In the rows, 128 means zero.
One turn moves each row of this set onto another row. After a few examples, where does it send each row asked below?
j647: [125 132 126 138 121 135 137 168 161 113 149 164 146 125  89 131 141 163
 118 126 134 117]
j537: [117 121 103 102 126 122 138 118 104 168 110 107 114 122 153 131 131  78
 130 114 122 140]
j236: [122 131 128 137 141 111 130 159 155  94 129 152 111 136  76 116 162 118
 115 142 132 114]
j799: [122 107  79 106 149 124 122 110 114 102 129 113 101 131 120 115 142 107
 126 148 107  96]
j588: [126 122 108 110 111 143 140 133 117 192 124 128 141 114 159 144 112 120
 143 113 131 143]
j786: [127 123  86 127 142 141 113 118  89 113 124 115 101 135 110 136 176 126
 129 119 131  96]
j902: [138 124 120 126 123 146 100 105 105 104 142 104 119 136 125 107 173 142
 162 112 125 100]
j724: [155 128 127 124 102 133 111 117  92 121 118 101 120 120 153 128 127  90
 163 111 141 156]
j766: [146 147 105 131  77 161 106 111 124 135 103 114 163 114 142 135 134 109
 157 106 135 124]
j720: [154 122 151 133 133 134 110 127 137 104 117 125 106 149  96 109 147 116
 182 141 132 101]
j777: [115 115 114 141 150 124 119 148 179 108 140 157 109 126 104 119 129 109
 129 176 120 117]
j27: [128 140 102 126 111 114 128 143 122 151 155 112 157  92 135 148  95  93
 112 133 128 143]
j379: [104 131 132 126 119 121 145 144 140 174 155 130 138 109 152 139 112 125
 106 110 120 158]
j237: [134 122  75 107 112 135 123 124  92 148 146 105 156 104 143 144 109 118
 130 124 122 122]
j807: [ 97 106 129 112 154 118 140 136 161 125 129 145  94 140 123  94 161 117
 122 141 110 132]
j563: [129 126 174 148 146 117 124 133 142  89 135 122 114 140  90 123 140 135
 125 132 110 120]
j854: [132 157 126 136  93 123 141 170 164 133 133 154 148 118 100 149 104 115
 125 120 147 125]
j492: [135 144  87 126 117 131 118 117  94 134 107 106 103 129 120 149 136  78
 137 112 142 102]
j359: [126 148 143 155  86 132 116 130 149 113 141 126 139 108 156 140 116 116
 118 108 131 177]
j219: [130 134 110 140 114 132 125 163 159 152 155 147 162 101 124 148  96 121
 131 152 137 142]
j144: [132 148 115 126  99 126 102 102 113 107 119  88 120 125 133 115 155  78
 144 108 128 116]
j607: [110 129 146 128 122 122 146 160 179 166 136 155 125 121 133 123 111 111
 131 137 128 153]
j322: [119 162 112 138  93 122 137 144 124 136 152 121 144 109 122 161 108 119
  97  92 135 125]
j334: [111 125 118 149 138 128 123 156 168 122 170 149 142 110 113 135 121 142
 111 157 119 137]
j383: [136 106 153 128 134 123 131 126 147  71  98 144 100 148 115 106 138 122
 134 138 110 142]
j365: [126 113 151 145 120 144 127 132 167  81 121 159 125 135 129 118 133 161
 124 130 110 152]
j662: [142 116 101 126 144 144 118 144 128 111 104 150 106 145  88 121 169 122
 153 146 144  96]
j328: [136 151 155 155 101 129 130 139 160 121  98 133 164 118 109 153 105 104
 120 127 119 144]
j297: [148 107 129 115 127 129 118 107  77  95 120 101 107 133 144 115 149 122
 148 113 120 143]
j898: [121 153 126 149  90 141 120 115 128 118 123 112 174 108 135 151 129 130
 102  97 112 142]
j975: [123  98 103  96 146 139 134 125 138 143  97 143  98 143 132  97 159 107
 157 145 121 117]
j933: [114  99  93  97 143 140 134 110  98 150 117 120 111 130 150 113 162 124
 132 118 112 123]
j843: [106 109 134 120 138 139 140 152 176 149 145 165 123 131 129 107 143 156
 134 139 119 135]
j7: [156  93 133 112 132 143 123 119 110  88  96 132 108 147 126 109 145 134
 168 134 119 132]
j643: [146 134 126 139  85 152 109 123 110 133 137 117 145 110 166 140 123 129
 151 101 143 165]
j268: [143 111  72  98 124 130 121 116  99 133 117 109 123 121 132 128 116  87
 148 140 123 102]
j545: [134 134 148 152  92 147 122 143 178 106 115 160 135 123 139 135 109 129
 137 131 130 164]
j908: [137 146  85 129  93 153 122 129 102 153 126 122 138 116 132 163 115 125
 139  94 146 105]
j660: [141 125 161 151 127 150 128 142 153 115 119 150 158 132 101 143 121 170
 137 133 115 127]
j351: [122  99  87 118 153 144 116 128 148 108 130 147 108 136 112 115 140 135
 147 166 113  94]

j799 moves to j351
j908 moves to j492
j297 moves to j7
Now these:
j720 moves to j563
j379 moves to j588

